The rows below fall into families. The same turns and mirrors carry the whole set onto itself and the rows of a family onto each other. For each named row, which other rows are in its family? Write them in the order they are listed.
These 30 rows form 10 families of 3 rows each.
roz: [-23   6 -18  35  17  52 -14  39  22  47  -7  31 -55 -12 -11 -32]
nilaf: [ 15   0   3 -11   5  23 -40  27   7 -11 -25 -10  23  18  -6  -9]
vivu: [  9  -7  -1  14  14 -11 -26  38   9  22  22  14  26  34 -21   2]
fov: [ 12 -12  11  -2  20  20 -46  49 -17  14 -13  17  29  27 -15  -8]
tov: [ -9 -27 -11  53  41  45 -31  58  30  35  13  14 -54 -13  -6 -61]
luroz: [  8   6  12  11  32   6 -24  51   0  29  -4  19   6  37 -13   0]
Bim: [ 26  25   2  17  11  -2 -29  28 -12  10 -12  17   9  24  -3  -7]
Guf: [-12  -6   1  66  42  44 -13  63  16   9  18  22 -61 -32   1 -41]
dova: [ -4   1  -4 -15   3  -2 -39  64   4  -9  15  19  -7  14 -10  -3]
rit: [ 15 -51 -22  57   4   4   9  12  19 -35 -17  -8  -1 -22  -1 -41]
kunol: [  4 -52   7  61  -3  23  -7  21 -13   0 -13 -31  15 -42 -11   0]
Gosu: [-11 -19 -10  50  24  32 -25  75   9  14   4  14 -69 -39 -19 -52]
podi: [  4 -48 -29  54  -9  29 -25  15  -6 -28  -9 -25  24 -26  17 -28]
fakel: [  4 -86 -20  56  11  24  -7  18  -6 -21  -2 -12   3 -28   7 -11]
goduv: [-14 -13  -3  58  34  55  -6  45  35  20  18   5 -52 -35 -15 -42]
vebok: [-33 -15   1  53  37  47 -32  54  41  35  -1  32 -46 -25 -16 -18]
kez: [  0 -65 -39  64  -1   9 -27  36  23 -13 -17 -20  25 -31   4 -19]
siz: [-19 -27   5  66  33  35 -42  35  40  31  -1  10 -57 -36   6 -37]
mifo: [ 12 -55 -26  57  -4  15 -32  32  -4 -34 -13   3  25 -44  12 -32]
topiz: [-27 -16  22  56  23  16 -44  51  31  27   9   0 -59 -15  -1 -43]
fufin: [ -5   9  14 -17   0  17 -24  50   7  23  -7  32  19  18 -11 -18]
desu: [ 15 -75 -19  69 -19  12 -22  14  12  -1 -15  -1   7 -26 -11 -50]
tute: [  6 -13  20  -5   7  42 -56  17   0  17  23  27  10  18  -9 -18]
ribop: [ 18 -50 -48  48  -5   6 -38  31  -3 -23   3  -1  16 -49  -6 -26]
luk: [-22   3  -2  48  34  23 -29  33  41  22   0  37 -49 -33  12 -56]
vopez: [  1 -59 -35  51  30  22   2  10  11  -8   3 -23   3 -50  13 -40]
dev: [ 12 -80 -27  51  -1  12 -12  11   7 -20 -15   1  18  -4   1 -29]
dof: [-55 -29  -4  61  33  51 -12  57  35  10  -2  19 -24  -2 -23 -48]
Piban: [ 11   7   9  -5  -1  12 -20  61   5  -1   2  40  11  18 -12   3]
fub: [ 14 -13  14 -16  -5   8 -31  47   6  26   2  10   1  25  -7  10]

The rest of the family of kunol: tute, dof
The rest of the family of Guf: mifo, Piban
The rest of the family of Bim: rit, luk
The rest of the family of dova: Gosu, ribop
The rest of the family of tov: kez, fub
The rest of the family of vivu: topiz, desu
The rest of the family of roz: nilaf, vopez

The rows below fall into families. The same turns and mirrors carry the whole set onto itself and the rows of a family onto each other. For each named row, which other rows are in its family? Write them in the order they are listed.
These 18 rows form 3 families of 6 rows each.
bar: [ -3   5  16 -21 -37  -7   4 -48  40  -2  39  18  -1  -2 -16   4  35  -7
  22  55 -31  25  33  -9 -13]
zenol: [  3   4   7   1  63  20 -11   7  -7  15 -63   6   3   1   7 -11  -4 -38
  -8   0 -14 -26  49  -3 -29]
Geluv: [ -5  -4 -18  23 -16  17   4  25   9  47   7 -11 -21  -5 -20 -19  25  -7
  13 -22 -20  19  69 -18  -9]
Busu: [-21 -15  37 -14  23 -50   9   0  22  14 -33  -8  49  -1 -10 -24   7  -6
   8   2 -27  37  26   2 -45]
buv: [-29  -4  26 -35  42 -16   7 -13  13  -1 -41 -16  33  10  12 -15  13  17
  15   7 -48  26  41 -21 -44]
bipun: [ 36  11 -17   2 -38  33  -9 -24  11  31  20  26  -4 -26   1 -28  -4 -53
   3  56 -33 -26  26 -15  -4]
rupeg: [  9  -8   2  24  39 -10   6  28  -4  33 -44   7  17  -5   8 -12   2 -42
  -5 -24  13 -19  27 -12 -20]
nen: [ 19 -24  -2  12  31  18  19  31 -10  16 -39  14  23   7   5 -21   0 -33
  19 -12 -19 -43  60 -13   3]
fav: [ 43  28 -16   0 -21  49 -10 -30  12  35  -7  17 -35 -30 -17  -9   8 -35
  -2  14 -24 -12  -9 -13  -9]
gumi: [-12 -38  30 -36  12 -29  30  24 -12   2 -33   2  49   7  -9 -29  16  -9
  18 -10 -38  14  36 -14 -30]
kemiv: [ 44  12  -9  12 -34  37  -9 -21  12  21  14  20 -34   2   6  -3  22 -48
   2  24 -10 -14  27 -39   1]
Lun: [-16  -5   4 -35 -44 -12  14 -37  14  13  38  27  26 -32 -13 -18  34 -17
  13  57 -39   8   7   5 -30]
vupin: [ 11  -6  23 -27  -8 -18  25 -34  -3  -7 -14  26  66  -7  18 -29  29 -32
   7  10 -29 -24 -23 -15 -37]
Kilu: [-16  11 -15   8  10  35  -9   7  13  44 -12 -10 -28 -25 -41 -15  13  -5
  14  -9 -38   9  63  19 -28]
Getin: [ -4  13  -2 -46 -27   7  18 -39  22  13  17  13  -8 -27 -26   5  30  17
  14  40 -34  34  -6 -18  -7]
ton: [ 10  16  12 -38  25   1  23 -51  15 -12 -23  21  33  -2  36  10  25  -5
  16  25 -21 -14 -24 -34 -21]
rut: [ 20   7  37 -13   8 -26   6 -58  33 -11 -12  24  42   3  27  -1  15 -43
  16  31 -17 -17 -15  -8 -39]
tav: [  4 -13 -16  12 -20  30   0  22  13  45  16  -8 -16 -11 -13 -27   0 -18
  38  10 -53  -7  79  -4 -12]

The rest of the family of rupeg: bar, Geluv, Busu, kemiv, rut
The rest of the family of nen: bipun, gumi, Lun, vupin, tav

The rows below fall into families. The same turns and mirrors carry the whole set onto itself and the rows of a family onto each other. For each named row, which other rows are in its family? Write them in the order they are listed.
These 18 rows form 6 families of 3 rows each.
Rolu: [-27 -20  38 -33   2 -15  -3   0  -5  18  -4]
bika: [-15  23 -14  33  42  22 -20  12  26  -5  21]
tar: [ 17   1  -5   4   3  56 -16   2  43  -1   9]
tol: [-2 28  0 24 44  1 -4 13 40  1 -6]
neru: [  3  -1 -16  32   0   6  13  24 -47 -25   0]
zet: [-21 -21  37 -12   2  13  13  27 -28  13   5]
pabom: [19 19 -5 10 35  8 -5 25 52  4 10]
siv: [ -1 -29  30 -43 -15  -7  -1   6  -2  12  13]
raguk: [ 23  -5 -34  10 -22  38 -13 -13 -11 -33   0]
ner: [-15  -1 -29  22  -6  -7 -24  -7 -45 -27  12]
Sume: [-39 -17  30 -23   3   8 -27   2  -6  17  21]
Vadek: [ 23   1 -41  10  -8 -18   5   5 -25 -37  -1]
fazed: [  7  -8 -17  -6 -21 -34   5 -22 -26 -16  -9]
doru: [ 17  31 -24  26  22 -13   2  -2  38  -4  -4]
Fem: [ 0 19 11 33 37 28 11 33 16  3  2]
sukif: [  4   3 -30  17   0 -26  -2  -4 -36 -36 -14]
Kug: [  3 -31  10 -23 -26  39 -16  -9   1   1  10]
punan: [ -9 -10  32 -33   6 -15   0  -7  33  27   5]

The rest of the family of pabom: siv, Vadek
The rest of the family of fazed: doru, punan
The rest of the family of neru: zet, Fem
The rest of the family of Rolu: tol, sukif
The rest of the family of Sume: bika, ner

The rows below fall into families. The same turns and mirrors carry the whole set onto itself and the rows of a family onto each other. For each named row, which other rows are in its family? Write them in the order they are listed.
These 32 rows form 4 families of 8 rows each.
dadar: [ 26 -31  27 -24  67  28  26  25   4 -18  26   1  22  25 -16   0  -1]
pomup: [ -9   4  10  -1  -6   0  25  -1 -22  34   9  24 -21 -16  13   4  38]
Fam: [-39  22  -5  28  29  14 -25 -31 -37  -8  21  -8  -5   9  -7 -23  35]
Sefe: [ 14 -44  62  -2  27  35 -29 -18  -7  -1  -1   2  17  32 -31  -7 -23]
kugu: [ -9 -13  26  -8  61  56 -11 -21  10 -36  13   0  14  36 -39  10 -10]
gopur: [  0  15  10  -5  -5   2  23  24 -29  44   3  -1  28   8  10  10  41]
tus: [ 24 -46  49 -42  15   0  13   6  15  18   9  24  38  16 -21   6  -9]
Rep: [ 13 -25  47 -41  25  -2  -6  -5  18   4  11  49  36  10 -20  22 -26]
Losuz: [ 10 -23  16 -23  46  22 -29 -25  16 -31  20 -16  36  14 -21 -10 -35]
Nit: [  9 -15   6 -33  61  20  28  15  32 -22  20  14  39  26 -26  26  -1]
Fodep: [ 17 -12  64 -37  29  33  17   6  18  24   6  29  27  20 -29  10 -11]
liten: [  3  27   2 -11   0 -10  -3  33  -5  34   9   3   2 -14   8 -15  45]
dap: [-24  25 -15  24  29  -7  26   8 -19   3  11   8   1   1  28  19  26]
Vazil: [-28   8  25  -4 -14  17 -17 -32 -39  42   0   7  20   7  -6  -8  39]
dum: [-28  34  22   3  -6  -4 -37 -11 -15  39  -4  12   9  -2   7 -16  23]
Vezad: [  7  -7  17 -38  44  14  16  -6  26 -36  30   3  33  36  -6  20 -31]
Gaku: [ -4  25  22 -17   4  -6  24  14 -16  47  25  21   6  -5  -4 -10  45]
rogu: [ 24 -19  43 -36   6  35 -31 -25  31  -8   7  -8  18  12 -42   9 -22]
bizis: [-19  35 -20  -4  15   7   8  17  -8 -11  25   3 -16  10   5  -6  54]
fabev: [-29  12 -14  30   6  26 -19 -13 -41  -7  -1 -28  18  24  -8   6  41]
kaguz: [-31  19 -16  24  39  10 -17 -23 -31   7   5  -5   1 -22   9  -7  26]
Ketu: [  7 -27   3 -23  44  32 -30 -11  12 -48  14   9  10  13 -50  13  -2]
tad: [-10  22  37  26 -14   5 -30 -13 -24  42  -7  -7   5   9  -6  -3  27]
vuvib: [  3 -43   5  -3  52  27 -22 -24   2 -44   8  -9  24  30 -34  -3   0]
raked: [ 26 -23   8 -32  60   1  -2  26  20 -26  16  12  40   3 -28  17 -13]
salud: [-36  21  -7  29   6  -2 -30 -14 -26  -7  11   1  -8  26  16 -14  26]
bupun: [-25  26 -26 -14  33  21  24   3 -31  -1  27   0  23   2  -1   1  53]
falo: [ -5  13   9  25 -12  18 -22 -10 -19  32 -12  -5 -17 -22  -3   6  32]
mur: [ 34 -34  36 -48   7  11  14  -3  22 -10  25  13  15  23 -15   4 -16]
Sug: [  0 -32  52 -12   7  36 -32 -33  17  -2 -10  12  23  27 -46  15 -13]
dubup: [ 14 -46  41 -10   8  20 -34 -23   6 -23  -2  24   8  33 -34  21 -21]
bosaf: [-11  33 -13  17  32  -5  24  24 -18  -8  24 -10   4  12   6   4  44]

The rest of the family of Fam: tus, Nit, Gaku, tad, vuvib, Sug, bosaf
The rest of the family of salud: Rep, liten, dum, bizis, Ketu, raked, dubup

The rows below fall into families. The same turns and mirrors carry the whole set onto itself and the rows of a family onto each other. For each named row, which other rows are in its family? Write them in the order they are listed.
These 25 rows form 5 families of 5 rows each.
sop: [ 11  -1  27  40 -30  27 -22 -20 -30 -23   8  31 -11 -21  -2   3]
robop: [ 10  -1  42 -28  -9 -29 -31 -29  18  20  23  -5  18 -13   6   9]
Mus: [-20 -33 -27  21  24  18  13 -14  49  -2 -11 -26  14   0 -15 -18]
Tib: [  5 -30 -14   2   8  28   4   6  59  -2   2   1  25 -31 -14  -3]
dalik: [-28 -18 -36   0  32  37  -7   9  37  11  -9  -5   8 -11   9 -14]
mam: [-20   3  33  -9   6 -14 -26 -50  -7  29  11 -12  -5 -18  26  13]
taz: [  8   1 -20  26 -12  20 -22 -32  32   0   0 -30 -29  47 -19   5]
Rabal: [  8   6 -37  30  -8  -1 -41 -35  32 -21  -8  -8 -29  30 -13 -10]
Bapa: [ 12  33 -10 -37  -5 -15  11  -6   8 -16 -17  39  21  26 -10 -24]
gamu: [-26  -4 -17   2 -18   7 -19 -30  29  -3   3 -34 -41  39  -2   9]
Ninon: [  1  22  -6 -17  -5 -20 -13  -8 -16 -26 -26  49  21  12  -9 -35]
sof: [-18   8  27   4 -24  44  -1   7 -42  -5  13  24 -14  -1  18   1]
ginis: [  3   0  43 -12   0 -26 -35 -46   2  34  11 -14  15   5   1   6]
logi: [-10 -11  57   1 -17 -20 -14 -32 -19  15  23 -20   6   2   8   1]
sidi: [ 23  25 -26  15 -14  10 -20 -34  37 -10   9 -13 -34  38  -5   5]
zukas: [ -1  23  -4 -20   0  -1  21 -14 -12 -12 -34  38  24  36 -23 -26]
ronik: [ 25  13  22  29 -26  47  10 -10 -14 -13  19  30  -6 -18   0  11]
tugur: [-17   4 -15 -18  10   4  24  16  -4 -16 -21  18  29  30 -10 -44]
vopi: [ -1 -16  30  -5  -9 -36 -61 -30  11   9  14  -7   8 -12   3   0]
meza: [ -8 -39 -23  13   7  19 -15  10  37 -19 -17  15  25 -30 -20 -20]
vuras: [  1  16  27  27   0  32  23 -14 -46  -6   2  29  11  -7  11 -16]
neta: [-34  12  -9 -27   2  -1  35 -18  -7 -17 -36  32  12   8  -7 -19]
Poku: [ -7 -31 -19   4  28  29  -4   8  44  14 -16  -1  36 -10 -19 -16]
mivur: [  2   7 -10  24   7   2 -34 -32  19  12  20 -43 -23  42   9  -8]
dode: [ 11   1  38  27 -20  49  -2  -5 -36   2  12  25   6  -6  -2   5]

The rest of the family of mam: dalik, gamu, sof, neta
The rest of the family of Ninon: sop, Rabal, vopi, meza
The rest of the family of dode: taz, ginis, zukas, Poku
The rest of the family of robop: Tib, Bapa, sidi, ronik

